In the data rows, the value 128 means zero.
Each row of this table is followed by its label. One hidden rule gives the labels. It looks at one to three of the table's principal directions, none of them among the few with the most spread.
88,112,109,117,102,133,130,122,131,118,126,116,135,137,117,117,98,158,114,121,88,132,143,159,188,118,106,132,135,151,132,130,139,103,142 f
113,176,166,117,138,134,146,129,146,150,111,137,149,114,96,151,148,110,102,127,141,137,148,144,123,121,169,139,141,82,151,117,129,120,106 v
131,102,106,108,121,105,136,93,133,67,122,124,105,133,112,110,128,141,144,124,134,112,129,121,143,75,83,84,113,116,129,133,137,128,132 s
105,126,137,127,167,132,133,148,166,127,96,142,111,88,101,175,125,138,129,166,170,147,143,138,110,123,174,125,122,113,135,121,103,108,139 f
148,109,118,159,121,125,126,130,80,107,175,152,96,147,167,104,148,120,189,102,89,87,72,113,129,150,88,121,86,165,121,113,145,160,128 v
128,73,94,124,134,95,127,105,86,138,148,109,122,127,155,113,123,143,175,118,111,127,145,100,139,148,101,90,145,173,124,135,143,99,135 v
168,128,138,163,143,182,97,171,158,136,99,125,96,153,175,158,49,154,106,166,100,146,92,136,104,142,113,173,94,182,99,149,92,137,173 f
97,108,132,161,181,168,117,181,155,138,104,152,106,100,129,161,109,153,128,172,158,176,128,149,93,148,199,152,115,141,141,107,89,104,132 s
176,112,116,142,149,155,101,127,128,111,111,124,101,139,187,144,65,135,124,145,98,143,109,127,109,107,71,134,117,190,107,141,106,130,153 f
152,129,136,160,195,148,118,123,82,165,135,166,165,71,158,161,161,69,118,116,182,168,136,115,61,146,188,132,209,117,102,91,131,132,81 f
130,137,142,105,90,99,138,81,95,154,176,89,168,160,141,110,160,108,132,106,67,84,140,130,160,153,101,102,145,132,142,143,158,120,105 h
100,101,97,92,119,72,130,106,116,157,112,125,150,82,113,136,113,145,148,113,148,139,176,100,151,144,115,117,168,164,107,151,149,99,166 v
203,127,109,170,142,178,107,158,156,47,106,169,83,141,148,147,105,109,107,116,144,135,78,148,103,66,88,161,128,119,68,127,133,174,156 f
56,159,148,116,86,160,149,126,126,158,153,86,166,168,104,106,128,139,83,123,47,126,155,198,216,136,143,138,139,110,190,105,134,88,85 f
85,121,120,136,89,141,119,169,110,172,192,109,158,145,142,99,196,110,142,120,72,121,147,177,161,197,144,145,142,150,193,113,133,106,89 h
148,120,110,147,123,148,109,151,123,118,123,141,114,135,151,114,106,134,127,121,126,141,107,124,118,127,105,153,120,156,111,130,124,146,143 s
148,114,117,151,143,147,112,136,99,126,149,144,133,113,153,121,164,100,137,121,134,138,120,132,105,137,122,118,151,138,138,109,134,136,95 f
68,130,122,103,99,95,159,107,106,152,137,108,143,120,84,113,138,152,143,113,112,109,154,125,198,143,132,103,132,118,148,120,154,99,123 v
105,127,117,113,120,122,126,158,177,128,86,132,121,105,90,147,103,156,112,144,163,149,152,134,139,121,144,150,129,123,117,147,120,115,170 v
80,142,103,95,97,102,154,112,114,94,163,137,167,107,73,91,237,89,128,80,134,127,179,175,173,90,132,106,178,66,190,94,172,109,62 v
93,160,163,142,120,177,132,204,202,148,105,105,95,170,104,138,99,166,99,184,115,142,118,169,135,148,186,175,59,104,178,126,71,116,140 h
195,173,137,188,196,207,107,234,200,98,72,165,65,102,131,203,137,123,108,195,189,178,95,157,43,109,174,188,86,115,132,114,79,142,133 v
150,89,102,124,167,102,129,93,93,145,119,107,118,115,168,142,75,139,154,130,133,145,145,86,118,126,111,103,157,172,90,134,123,100,149 s
98,135,120,94,81,95,147,96,115,118,144,116,153,151,100,79,147,131,124,87,110,114,149,130,171,109,109,119,137,102,146,131,157,125,116 s
149,165,134,165,155,192,123,204,155,124,116,143,106,126,121,137,173,99,106,146,160,171,127,167,94,114,167,158,130,83,180,89,102,128,79 v
143,103,94,93,86,92,132,85,130,92,122,91,117,157,128,106,86,150,131,109,95,103,141,116,184,87,43,101,132,148,101,163,150,120,168 v
138,143,132,139,140,146,122,157,143,139,98,137,115,116,122,141,113,137,119,143,150,150,126,123,112,128,135,143,119,128,131,128,116,128,135 v
5,143,135,84,71,125,172,91,129,120,175,79,183,151,48,86,194,133,90,117,72,104,183,214,249,108,159,86,152,53,223,88,151,75,49 s
94,152,145,130,66,161,126,156,136,155,146,105,141,182,125,94,109,144,98,118,56,114,118,168,190,156,112,163,105,137,160,132,129,130,128 f
172,82,97,150,168,125,103,103,70,124,149,148,126,101,201,138,114,104,162,114,122,138,113,103,92,135,89,114,163,198,86,121,134,135,130 s
105,137,134,146,144,159,116,184,155,157,103,145,122,100,120,160,118,145,119,157,139,161,134,151,119,157,165,163,121,148,144,123,107,112,140 v
0,165,165,106,46,142,170,112,92,168,226,94,201,170,73,67,232,98,106,89,23,76,156,226,255,169,165,108,147,63,247,70,163,98,23 f
94,105,106,72,119,65,148,60,115,128,117,97,149,107,106,126,108,151,139,120,122,121,180,109,172,104,98,80,155,141,125,148,148,87,143 v
78,122,139,154,149,159,131,169,117,169,150,124,133,137,138,124,147,143,137,144,98,160,141,164,127,178,194,147,123,140,185,97,112,86,92 s
154,102,88,128,123,117,115,139,127,106,139,114,111,137,156,121,130,133,150,128,113,132,135,130,127,124,91,131,129,167,124,142,130,117,144 v
61,150,149,153,149,185,129,194,152,179,104,149,141,96,101,166,121,144,96,149,120,180,154,190,153,163,201,174,149,129,169,96,114,84,114 v
87,111,136,118,133,102,145,90,71,176,165,119,167,99,114,116,186,102,150,111,133,116,158,114,149,165,154,69,177,106,161,100,153,102,71 v
132,135,129,158,153,177,120,170,132,147,114,122,110,145,156,133,88,142,112,147,113,170,122,146,116,133,147,163,120,148,143,110,97,112,122 h
193,169,179,186,149,215,114,147,130,157,101,127,101,176,185,175,13,128,76,145,73,123,55,134,129,134,109,176,108,154,63,128,104,161,160 f
125,135,125,144,161,174,116,182,193,121,57,133,101,117,116,177,57,177,86,177,148,188,139,157,114,108,160,178,116,145,116,140,93,98,171 f
123,112,123,142,180,129,127,130,133,112,101,168,116,75,118,165,122,134,138,142,182,152,125,117,92,116,163,125,137,129,101,115,122,126,139 f
170,177,196,152,175,158,127,152,187,149,74,134,93,137,135,211,60,155,107,194,137,121,81,111,69,145,174,166,57,132,87,157,84,146,180 h
49,99,93,71,79,56,155,61,77,139,173,109,186,103,85,73,178,111,144,71,129,105,187,124,208,126,118,78,194,103,147,113,173,105,97 s
135,89,120,133,168,106,118,102,91,145,134,151,140,83,153,142,137,115,158,124,159,140,136,94,87,149,140,100,162,155,105,125,135,123,124 f
125,124,120,161,127,156,122,168,90,155,172,128,131,132,145,96,195,98,147,121,126,136,121,140,120,169,148,125,138,120,177,89,127,129,67 s
131,150,149,176,194,204,117,189,167,130,86,157,110,106,126,174,108,131,85,175,175,189,114,160,73,119,209,171,126,104,132,95,83,124,110 h
81,121,96,99,83,98,149,122,145,49,165,132,133,131,66,84,234,124,146,106,128,103,152,175,170,85,120,99,117,74,189,113,161,120,88 f
85,83,116,114,173,90,122,110,122,127,137,160,142,43,111,151,180,112,164,152,205,135,152,110,84,144,181,85,150,125,134,110,114,121,112 s
143,113,106,152,125,147,111,146,117,112,138,140,115,129,151,122,119,132,134,127,119,128,102,132,128,133,106,143,120,161,108,125,128,144,139 f
83,190,186,77,64,136,166,90,197,88,105,92,138,198,53,120,105,155,61,129,60,85,137,189,215,62,108,119,84,49,172,148,138,119,127 f
119,147,147,172,173,194,119,178,113,189,118,136,135,109,152,160,120,119,106,150,119,180,135,159,114,166,179,156,156,144,159,91,107,97,90 v
93,153,149,151,137,161,137,167,120,163,139,142,135,122,115,124,155,114,121,128,133,145,126,151,131,154,183,149,130,100,167,88,116,124,89 s
153,109,102,126,162,126,113,164,196,53,60,176,88,86,88,151,138,151,128,150,219,176,142,124,63,67,136,133,115,105,120,147,120,131,159 f
157,215,147,167,127,192,129,225,196,85,102,165,112,138,76,142,201,114,80,143,174,156,103,180,85,101,189,206,90,48,159,110,122,161,98 v
132,124,133,162,181,158,109,203,168,151,85,165,105,91,125,163,120,140,126,167,203,188,128,119,50,156,208,173,121,126,124,123,89,126,145 s
128,144,139,126,123,130,136,149,169,113,103,124,108,136,94,140,131,152,123,152,145,123,124,129,125,120,143,130,92,102,137,141,122,127,142 v
101,142,153,142,93,145,119,170,130,191,155,114,137,151,140,123,122,133,129,139,87,106,109,138,151,205,148,163,101,153,143,133,112,137,141 f
179,121,101,116,130,111,121,111,123,120,97,102,120,142,147,116,84,147,122,125,140,150,141,89,112,99,83,123,138,149,100,158,130,121,151 s
73,106,106,113,93,117,121,165,164,120,155,121,142,131,105,112,174,141,133,136,117,129,157,174,149,154,156,151,123,133,165,136,125,108,134 s
103,119,119,68,36,73,141,43,110,99,177,76,170,185,114,65,139,133,120,88,51,56,139,134,212,108,49,86,124,125,132,163,169,136,129 s
107,106,102,116,86,116,121,119,109,131,160,105,151,153,141,87,131,136,128,105,88,123,142,140,166,142,102,132,143,153,135,137,144,119,127 s
108,143,126,122,102,139,124,179,192,120,116,117,125,144,97,130,137,146,103,152,137,137,141,162,134,133,160,170,106,107,146,145,109,124,149 f
149,139,154,87,100,67,146,88,142,132,128,114,135,144,99,115,152,110,142,110,156,83,137,79,116,124,119,94,122,75,116,162,143,152,143 f
102,105,108,105,128,129,140,98,151,73,96,110,110,149,115,132,72,182,115,132,77,146,156,166,179,64,85,110,121,150,142,141,138,76,149 f
127,115,116,147,118,128,111,147,88,150,179,151,154,116,153,94,192,85,149,99,141,127,119,123,101,173,146,141,154,133,137,107,137,155,94 s
106,138,129,148,134,148,137,152,126,134,141,121,119,131,124,147,141,147,137,147,94,123,120,158,153,151,148,139,106,144,149,113,129,105,119 v
113,140,143,219,244,253,99,251,112,210,114,182,120,46,175,205,163,86,119,177,149,243,148,203,61,188,233,177,188,161,209,37,78,70,46 v
112,150,152,128,95,141,131,141,126,169,139,108,128,162,136,111,97,135,120,127,86,108,111,129,162,159,119,147,100,138,140,131,115,139,137 v
116,136,135,43,40,67,153,39,174,91,109,49,125,197,97,118,32,182,102,127,39,49,141,127,242,71,17,93,83,139,100,203,143,119,208 h
148,90,106,167,170,141,97,180,108,157,153,156,123,98,180,129,162,96,163,132,171,166,125,114,52,181,174,155,155,160,124,110,104,136,117 s
Which label does each new row get?
97,123,120,101,122,51,163,76,69,169,170,115,169,99,106,121,185,111,173,94,142,94,158,86,151,168,157,91,166,114,116,122,169,112,111 >> v
145,178,149,111,59,150,126,133,151,125,123,102,143,191,120,99,114,133,81,108,60,111,124,160,174,109,70,156,109,119,152,156,145,140,130 >> v
168,125,115,118,165,118,119,137,168,109,65,137,101,89,115,166,100,139,124,157,198,160,145,98,81,91,123,122,131,125,103,150,110,124,161 >> v
149,133,139,136,93,130,134,103,105,132,162,93,125,195,163,111,87,137,128,113,50,80,89,124,167,144,88,136,101,153,96,145,139,145,148 >> f
173,145,143,161,139,180,114,128,111,134,122,122,121,167,181,136,67,130,99,127,73,138,93,138,124,122,98,156,124,163,103,128,122,137,130 >> f
208,125,103,93,124,61,141,30,69,102,143,98,142,145,168,110,124,99,151,79,110,96,137,69,122,80,38,79,164,143,79,155,171,136,129 >> v
20,141,125,70,79,80,152,113,144,118,171,138,186,84,48,113,248,106,135,108,123,100,189,192,188,134,161,109,150,83,208,111,160,102,85 >> h
151,171,185,139,147,142,143,90,84,200,121,124,165,139,148,151,94,102,98,103,103,128,124,105,125,151,147,130,171,113,101,123,147,127,108 >> v
104,95,131,56,82,50,154,8,127,82,130,96,133,137,91,117,90,143,139,111,104,46,137,98,206,74,46,35,122,111,93,165,158,134,166 >> f
78,116,134,101,173,77,145,128,156,157,113,134,140,52,75,171,174,125,151,168,227,139,175,102,88,153,227,102,144,87,137,122,104,103,127 >> f
178,84,82,131,141,109,112,108,98,94,136,123,111,135,174,107,122,128,160,113,127,139,128,99,102,106,73,106,141,169,107,140,139,126,135 >> f
100,137,142,135,137,162,121,167,178,138,96,130,124,124,111,160,94,156,95,163,126,156,136,164,132,134,167,164,117,132,135,133,103,108,149 >> f
88,174,145,127,96,178,126,167,176,122,124,126,146,135,97,143,137,128,71,144,91,132,134,209,175,118,140,172,120,111,166,118,119,122,116 >> h
82,133,112,103,56,126,149,87,88,112,197,76,182,182,107,59,201,116,106,85,39,99,161,190,225,115,93,92,161,97,199,109,178,95,50 >> f
90,133,136,125,125,152,128,142,135,144,136,117,141,124,118,122,145,123,111,142,115,142,147,164,148,133,146,124,136,117,178,107,114,107,93 >> f
125,149,148,95,86,77,158,75,99,145,144,111,141,135,92,100,151,109,145,96,135,67,124,81,168,129,98,77,125,80,123,133,157,155,120 >> v
131,108,99,102,121,105,131,93,129,109,113,94,129,136,132,129,89,160,123,132,103,131,154,126,159,99,86,110,138,158,113,153,137,96,152 >> f
42,180,176,133,130,175,155,144,128,164,154,129,176,123,83,134,196,108,86,134,95,142,155,211,166,146,214,137,147,67,220,71,128,90,39 >> f
110,157,128,103,51,109,153,99,94,135,182,89,154,174,111,78,169,106,128,81,57,71,132,149,218,130,75,111,134,104,160,122,168,133,97 >> v
146,127,130,108,102,90,135,82,112,116,141,122,133,122,118,129,138,115,143,115,126,73,114,99,152,123,82,89,126,123,96,146,154,153,142 >> v
167,109,140,78,81,92,143,24,132,61,115,60,96,229,138,63,40,171,121,123,73,71,102,80,164,43,11,51,62,113,116,176,125,148,151 >> h
85,114,90,138,121,107,137,161,89,108,204,165,150,87,101,87,255,75,183,90,160,126,150,161,121,155,174,116,159,90,199,73,161,125,46 >> v
191,162,154,123,128,95,133,157,182,134,63,135,81,146,107,153,85,167,144,147,177,119,103,55,71,135,130,158,58,117,80,189,119,158,210 >> v
166,96,61,116,131,113,112,143,183,0,95,158,83,113,109,121,150,146,139,129,179,151,133,142,95,35,78,132,109,126,114,149,134,139,160 >> f
124,120,119,100,72,81,135,109,115,149,144,96,128,157,125,94,114,145,154,107,99,87,130,93,171,153,81,115,108,147,119,160,145,134,163 >> v
137,131,107,67,55,76,143,69,180,3,108,126,103,168,70,84,117,155,119,99,122,69,114,126,177,20,29,100,71,87,108,172,157,170,175 >> f
197,185,172,131,165,167,122,142,224,114,24,98,76,174,148,217,0,203,67,206,98,148,98,125,96,85,114,191,47,169,64,194,76,120,229 >> h
114,86,98,115,112,93,137,113,88,156,158,80,132,151,143,96,144,151,171,119,87,127,165,113,161,161,106,87,143,161,162,137,148,76,115 >> v
156,138,103,136,138,141,123,152,131,105,109,141,124,116,119,112,153,113,115,116,175,167,141,126,101,93,128,140,153,101,135,115,131,133,106 >> s
138,120,111,125,114,120,117,122,109,131,145,124,133,138,161,109,116,123,137,112,104,126,123,122,129,135,98,143,130,165,118,134,129,137,138 >> f
192,190,170,151,182,161,108,174,154,181,93,160,131,89,159,187,116,68,96,150,197,162,114,107,31,144,180,189,146,113,97,122,82,169,132 >> h
167,138,134,146,124,169,112,138,145,129,97,100,103,183,173,137,20,171,95,149,68,140,97,131,138,117,84,166,91,183,95,156,105,127,174 >> s
132,163,159,148,81,195,124,143,131,135,155,97,139,213,153,104,105,124,77,116,19,114,104,194,184,129,94,159,116,129,161,123,132,129,102 >> f
120,146,141,136,113,156,118,172,147,184,120,108,146,147,135,135,108,136,97,137,103,153,146,150,138,169,153,172,143,141,142,140,118,108,136 >> f
159,103,113,121,153,91,116,139,149,133,98,138,103,99,140,158,102,143,161,146,175,137,133,80,79,142,128,133,118,162,87,162,114,130,187 >> v
